In the rows, 128 means zero.
One turn sends every row of this set to another row. A few are shown first. Where does it send the rows asked after them?
Z_785: [159  89 150  98 122 148 102  94 143 122 132 101 104 117 133  95 148 117
 108 140 112]
Z_507: [145 145 103 110 109 130 123 118 120 123 160 145  72 128 108 122 104 151
  76  81 129]
Z_635: [159 114 128 130 117 122 102 131  91 117 102 156 128 117 140 148  83 124
 134  92 156]
Z_222: [130 132 140  98 153 158 175  88 136 147 137 140 118 125 103 111 138 143
 161 125 120]
Z_940: [147 128 140 133 105 116 109 180 133 122 144 127 130 147 112 113 175 100
  83 112 101]
Z_18: [121 130 106 143 150 119  90 138 123 136 124 136  75 149 137 133 106 153
 105 109 161]
Z_723: [152  70 149 113 131 145 121  98 133 134 112 109 127  98 133  95 141 100
 111 119 113]
Z_266: [126 124  97 145 154 124 103 137 127 137 117 139  88 149 148 150  91 147
 106 113 151]
Z_543: [117 141 142 114 146 146 205 106 130 141 127 117 128 115 112 131 166 120
 153 113 114]
Z_822: [138  88 157 119 111 123 134 118 129 127 108  97 132  77 146 114 164  91
 113 138 109]
Z_972: [117 120 130 102 162 144 155  85 147 155 130 142 125 118 113 142 148 141
 144 149 144]
Z_946: [116 144 136 110 138 150 201 112 139 140 125 116 125 114 106 130 169 130
 154 124 116]
Z_805: [126 162 129 113 109 109 158 148 103 135 126 171 106 143 158 129 146 169
  95 114 160]
Z_920: [139 119 130 118 116 134  78 129 103 132 112 156 131 125 141 153  92 128
 129  89 151]
Z_461: [ 78 178 144 144 123 119 146 147 140 125 130 167 123 134 116 129 144  95
 140 144 125]
Z_324: [166 135 117 160 109 154 153  99  99 100 130 146  94 117 105 135  97 114
 118  80 153]
Z_500: [115 117 102 105 124 160 156 139 126 119 162 111  89 179 135 141 160 144
 102 141 118]
Z_352: [110 121 137 144 160 135 158 128  89  99 116 142 132 112 108 126 134  68
 147 118 133]
Z_836: [141 144  97 106 109 131 109 114 135 111 149 143  80 132 119 136  89 140
  71  89 124]
Z_650: [169 150 112 149 120 153 144 103 109  91 128 146 101 135  98 141  90 116
 124  79 139]
Z_537: [146 148 109 121  97 156 194 173 124 152 145 138 123 135 122 160 161 120
 126 126 129]
Z_562: [142 117 144 143  97 116 117 177 138 121 135 132 130 148 111 115 179 104
  88 109 103]
Z_32: [139  87 160 120 116 118 132 110 122 129 112  98 135  85 150 127 165  89
 109 135 112]
Z_160: [ 98 139 141 121 150 124 168 111 146 144 128 124 119 123 129 143 170 141
 150 161 121]
Z_54: [133 185 129 116 111 111 170 124  96 118 121 172 108  96 129 128 137 117
  98 106 166]
Z_601: [149 149 112 151 114 143 156 138 121 107 105 113  76 136 152  96 141 112
  66  97 152]
Z_969: [110  80 139 116 142 101 110 149 101 122 139 149 139 132 142 150 155 120
 101 144 128]
Z_313: [160 134 143 181 132 109 130 138  96 100 108 138  98 133 150 112 148 113
  85 128 160]
Z_755: [150 153 107 126 103 156 194 166 122 150 156 140 133 138 122 156 152 116
 121 126 120]
Z_809: [134 138  90 141 164 146  96 137 129 144 132 126  86 151 126 152  99 139
 110 102 137]
Z_910: [100 142 144 115 153 124 163 105 141 142 135 116 116 132 137 149 171 140
 150 159 124]
Z_959: [126 137 124  78  85 169 162 121  98  93 142 115 104 113 124 104 129  82
 115 105 110]
Z_846: [138 118 134 140 112 119 103 122  91 123 107 162 117 111 142 147  90 127
 133 102 179]
Z_649: [153 144 109 107 104 144 108 112 119 123 161 153  93 113 117 143  86 131
  84  93 108]
Z_873: [132 133 131 141  76 147 143 157 125 123 119 115 109 105 164 119 127  60
 108 150 117]
Z_498: [136 105 157 104  97 128 128 120 144 119 127  91 113 113 136  96 173 122
 100 131  92]
Z_816: [156 135 122 169 124 172 129  98 107 101 129 150 112 139 113 152  88 115
 135  87 135]
Z_803: [ 77 176 140 141 127 123 138 148 143 127 128 159 133 142 125 131 145  95
 132 139 131]
Z_418: [131 131 134 145  73 152 139 152 122 121 121 122 123 109 170 123 122  61
 106 144 119]
Z_547: [137 112 156  95 106 126 130 116 135 118 131  87 108 120 143  93 171 116
  99 121  85]

Z_755 -> Z_418
Z_222 -> Z_723
Now find these:
Z_822 -> Z_160
Z_635 -> Z_266
Z_805 -> Z_601
Z_352 -> Z_969
Z_910 -> Z_547
Z_809 -> Z_649
Z_562 -> Z_537
Z_18 -> Z_507

One turn sends every row of this set to another row. A few are shown first. Where does it send the rows asked after them?
Z_778: [108 118 107 108 133 124 109 116 114 156  74  92 111 127 137 112 128  72
 102 130  91 155  92 165 128]
Z_942: [133  75 124 112 143 115 135 143 180 132 162  94 120 110 143 102 112 103
 110 150 112 121 148 118 120]
Z_376: [ 78 123  99 125 139 143 130 124 131 153 168 144 132 175 121 143 134 136
 148 132 134 103 167 113 134]
Z_293: [146 112 150 121 115 123 133 157 139  99 150  91 122 105 154 135 153 150
  91 144 120 113 116 143 158]
Z_925: [106 132 113  92 153 124 109 138 165 116 108 137 145 127  74 141  85  83
 106 120 140 127 119 145 145]
Z_464: [139 136 168 139 116 152 110  96 119 166 141 163 150 113 131 160 114 106
 129 113 153 121 111 162 132]
Z_197: [163 156 122 140 133 105 132 145 126  86 125  77 123 115 132 141 151 158
 131 119 134 135 139 148 170]
Z_265: [123 135 116  89 146 104 107 146 159 108 105 140 127 131 117 129  76 109
 108 147 112 154 144  93 102]
Z_423: [108 135 149 136 113 114 106  76 106 178 111 120 136 127 149 129 130  86
 132 109 122 153  91 168 132]
Z_834: [123 125 124  89 136 143 112 123  92 134  71 145  97 141 148 146 110 128
 124 146 109 151  94 171 145]
Z_183: [144 165 168 131 107 113 116 132 135 100 152 124 149 108 142 153 130 161
 112 118 147 128 123 130 154]
Z_837: [132  67 122 109 149 151 143 129 147 149 146 100 120 102 141 115 130  96
 105 136 114 105 114 178 159]
Z_505: [153 136 123 167 136  94 127 113 130 137 138 106 119 142 130 147 127 125
 187 119 154 166 163 132 124]
Z_726: [145 111 172 143 115 124 123 100 140 160 173 138 135 109 170 136 116 123
 137 134 138 135 139 120 106]
Z_195: [ 92 129 131 115 116 119  94 118 152 158 108 113 153 121 108 128 110  54
  93 117 127 138  91 142 114]
Z_911: [143 155 128 118 125 114 115 177 157  78 126 101 144 113 106 145 130 136
  87 137 134 122 135 123 145]
Z_648: [ 95 147  89 105 155 151 129 112 108 149 137 151 133 168 128 138 115 139
 139 124 115 113 173 108 131]
Z_74: [135 118 103 153 146 118 130 129 123 136 108  99 112 147  97 154 141 108
 172 118 159 144 129 185 160]
Z_166: [160 166 140 112 118 130 117 151 104  88  98 116 123 110 151 147 133 162
  96 141 110 135 122 130 143]
Z_984: [ 97 124  72 111 158 161 138 136 120 148 141 132 124 165 124 128 130 126
 132 141 109 102 176 112 125]
Z_83: [ 86 121  93 114 145 142 139 106 106 154 153 137 117 170 149 134 133 150
 154 132 111 113 166 121 146]
Z_956: [100  94 125 141 122 106 120 108 150 171 133  78 135 122 127 117 143  66
 121 117 125 132  99 175 141]
Z_294: [112 151 101 139 137  97 102 104 124 154  86  89 136 138 101 130 125  71
 142 102 134 161 111 162 135]
Z_252: [ 87 117  99 112 135 167 129 131 117 158 154 151 128 164 141 139 130 135
 123 148 115 101 161 106 118]
Z_9: [149 130 110 112 142 109 123 131 101 124  86 120  86 145 163 132 114 137
 152 152 100 178 140 127 115]

Z_376 -> Z_83
Z_423 -> Z_294
Now find these:
Z_265 -> Z_942
Z_925 -> Z_837
Z_197 -> Z_166

One turn sends every row of this set to another row. A few are shown first. Where does it send the rows asked after them?
Z_255: [136 144 130 150 114  76 145 113 121 148 100 113 159 147 106 152 135 163
 150 112 101 113 107 152 150 121 142 127 106 133  57]
Z_60: [150 175 137 148 120 139 146  75 138 111 143 113 128 142  79 106 139 161
 100 120 101 135 114 117 111 124 137 118 117  77 149]
Z_450: [141 150 121 114 116 123 117 126 155  83 118 139 129 143 145 143  93 121
 137 185 114 156 149 123 157  96 141 191  90 100 111]
Z_960: [150 103 133 117 115 106 151 106 112 150 169 112 123 147 109 169  99 133
  55 127 139 126 186 141 165 102 124 127 140 106 136]
Z_392: [139 140 121 111 122 139 110 136 140  91 118 132 136 148 134 138  88 127
 126 179 107 151 147 119 161  79 141 194  85  98 113]
Z_780: [160 103 139 121 113 125 152 108 108 156 167 122 126 144 115 168  95 138
  54 135 135 126 178 133 173  99 128 122 143 100 126]
Z_105: [169 114 150 121 125  67 101 108  83 140 114 132 114 130 119 137  67 127
 137 102 147 147 136 116 167 120 139 169 133 140 119]
Z_981: [163 110 148 152  90  87 185  95 152 119 135 113 110 152 117 169 150 148
 110 142 130 124 169 129 115  97 121 172 100 105 106]
Z_51: [145 143 114 144 123  65 148 118 123 141  97 120 162 156 109 142 138 146
 149 109 119 100 116 150 147 125 130 127 116 125  55]
Z_67: [131  92 157 128 170 106 133 102 118 109 113 162 132 106  99 132 131 155
 142 118 134 143 153 114  87 109 133 145 118 160 124]
Z_446: [172 176  98 108 129 113 127 151  98 143 107 106 131  73 141 117 116 129
 112 124 133 155 160 164 142 125 101 145 137  99 103]
Z_481: [144 173 131 158 119 129 152  75 138 102 142 121 123 147  80  97 129 172
  93 120 105 130 123 111 128 123 139 104 135  85 141]
Z_697: [130 162 113 133 116 114 120 125 125  91  88 142 109 141 150 113 142 160
 150 106 131 166 121 107 188  94 116 147 123 124 128]
Z_732: [160  96 130 112 115 112 151 111 123 150 170 111 135 151 121 178  97 129
  57 132 126 127 177 136 165 102 133 118 123 111 140]
Z_191: [130  97 147 135 156 107 120 101 113 117 114 164 121 115 101 135 143 149
 145 120 148 146 160 126  94 122 126 156 107 163 145]
Z_818: [182 179  96 109 132 119 126 143 101 152 110 109 144  68 135 116 114 127
 124 132 131 155 153 156 142 136 101 146 137  93 115]
Z_973: [148 174 128 160 126 139 153  85 134 103 137 108 126 152  80  99 133 182
  95 118 106 132 115 116 124 106 133 114 131  83 140]
Z_279: [129 137 127 126 121 133 118 135 144  70 116 136 136 136 140 144  86 116
 121 176 111 153 152 120 164  87 143 180  86 102 103]
Z_847: [177 180 111  91 128 109 122 148  93 142 121 112 145  79 135 110 123 128
 111 125 125 163 161 162 139 130  99 146 136 106 113]
Z_589: [168 177 102  99 133 107 119 146 100 146 123 109 143  79 142 121 114 137
 118 118 132 158 149 162 148 137  86 138 141  98 123]
Z_870: [150  98 142 110 108 117 149 118 120 157 161 117 128 141 118 179 107 147
  53 139 126 125 179 148 173 100 128 122 127 112 136]
Z_891: [131 147 135 128 114  72 136 123 117 148  98 112 157 163 101 147 136 153
 153 105 109 105 112 144 154 118 125 128 119 115  55]
Z_314: [157 100 132 118 105 118 136 118 120 149 148 112 125 155 129 175 101 132
  60 133 138 122 185 138 172 109 126 123 139  96 147]
Z_378: [128  94 134 142 161 117 126  96 117 106 111 159 134 109 104 141 129 157
 141 125 145 142 154 108  88 128 127 155 108 166 132]
Z_70: [140  93 143 137 159 113 130  95  99 110 112 162 123 111 109 130 136 149
 134 121 133 149 155 102  87 127 131 160 107 167 134]
Z_826: [129 129 123 116 118 131 126 132 136  80 119 127 131 137 129 140  83 124
 125 187 117 156 160 111 159  90 136 185  90  98 103]
Z_661: [144 175 139 151 128 131 138  75 112 103 128 108 117 153  75 103 138 172
 110 125 110 122 118 111 121 115 143 106 130  83 149]
Z_748: [144 173 142 150 125 140 152  86 126 101 141 108 120 142  80 101 141 170
  98 117 102 142 126 115 112 104 147 103 117  81 144]
Z_773: [132 138 128 137 123  79 139 122 132 144  96 121 170 162 113 147 141 145
 147 102 101 105 111 156 153 117 133 124 118 126  62]
Z_372: [138  92 155 134 164 121 127  99 110 122 103 160 118 110 110 141 143 155
 141 126 137 142 151 120  92 115 135 160 112 169 125]
Z_623: [132 140 125 134 107  67 144 121 127 146  91 122 164 148 110 152 149 154
 151 115 119  98 122 146 151 119 134 123 121 126  56]
Z_448: [159 116 122 103 148 137 156 117 104 137 125  94 187 124 136 136 152 134
  98 104 132 155 141 105 105 143 134 115 160 102 108]
Z_700: [172 173  97 102 115 115 133 148 107 148 131 104 132  70 145 125 123 126
 113 126 129 167 152 163 150 144 101 151 130 109 114]
Z_777: [118 151 151 120 126  78 146 116 114  99 123  98 184 129 112 145 114 132
 121 168 105 154 156 145 162 117 149  89 135  78  99]
Z_855: [169 145 133 153 155 141 156  96 142 108 135 100 103  70 120 151 103 154
 102 154 114 122 117 151 121  85 129 156 119 108 145]
Z_532: [142 144 119 106 127 129 130 131 148  81 129 140 148 139 142 142  87 111
 129 175 114 161 158 111 156  76 129 186  95  90 106]

Z_891 -> Z_450
Z_70 -> Z_960
Now find these:
Z_870 -> Z_773
Z_855 -> Z_448
Z_51 -> Z_826
Z_67 -> Z_314

One turn sends every row of this set to another row. A few are shown first. Where does it send the rows asked after them?
Z_678: [132 155 139 179 122 154 136 188 123 107 196  85 161 101  80 143  83 127
 147  98 109 185 161 173 130 115 112 156 107]
Z_80: [120 116  65 119 140  97 152 128 134 110 147 141 108 126 128  80  55  98
 170 106 133 147 176 106 113 120  92 151 128]
Z_475: [128 146 119 124 109 115 162 126 112 132 113  87 136 100 101  50  71 132
 153 133 106 194 151 111 141 112 119 174  79]
Z_332: [ 86 164 117 112  92 159 163 162 121 131 215  92 140 131 116 116 104 124
 157 112 101 171 186 131 127 141 139 112  80]
Z_586: [126 119 119 121 132 173 192 159 136 143 109 139 112 123 135  81 114 103
 170 134 143 184 152 139 132 116 143 142 121]
Z_878: [128 112 138 144 126  89 161 106 184 105 177 104 109 118  84 117  79 104
 184 141  77 163 155 167 138 112 117 105  77]
Z_944: [126 142 105 174 114 140 121 145 114  56 167  98 140  97 130 133  90 135
 150 120 111 117 192 189 117 116 103 129  87]
Z_189: [129 117 128 125 132 174 194 157 140 141 122 144 101 116 140  95 107  90
 164 124 146 182 147 125 151 110 139 138 117]
Z_976: [ 96 168 146 149  77 153 152 169 149 112 196  88 119 139 127 133 103 105
 150 109 109 138 198 170 125 123 115 112 122]
Z_402: [170 159 114 192 123 138 138 138 151  96 144  86  83 119 104 108  70 129
 131 129 140 131 156 143 153 135 132 193 106]
Z_291: [178 138 105 171  98 133 159 133 189  90 147  89  87 132 121  96  80 107
 135  85 108 136 193 150 140 117 124 162 137]
Z_477: [133 149 118 125 116 120 167 121 120 118 120  91 142  90 105  65  63 130
 146 127 104 193 148  99 164 118 117 173  80]
Z_776: [118 110  62 123 133  98 156 129 136 121 148 136 115 128 122  65  74 105
 173 113 142 156 174 120  97 118  95 158 129]
Z_436: [124 154 112 165 126 138 115 170  98  93 192 130 149  94  74 134  83 128
 185 118 111 188 155 127  99 116 138 134 103]
Z_880: [129 108 117 110 145 122 176 147 155  90 216 123 124 156 108 105  68 112
 166 128  96 170 132 190 152 143 139 134  89]
Z_718: [177 136 120 170 124 176 168 155 173 136 153  85 106 151 118 116  70 116
 123  88 123 146 155 149 137 156 109 171 103]
Z_422: [116 117 109 132  99 140 153 138 125  72 163 129 125  80 136 137 112 127
 164 119  99 152 203 163  92  99 130 108  67]
Z_914: [148 122 144 148 126 122 123 110 123 102 166 125 135 162  99 125  85 116
 194 142  95 156 122 163 167 118 158 123  93]

Z_718 -> Z_402
Z_586 -> Z_475
Now find these:
Z_880 -> Z_914
Z_678 -> Z_944
Z_477 -> Z_80
Z_332 -> Z_436

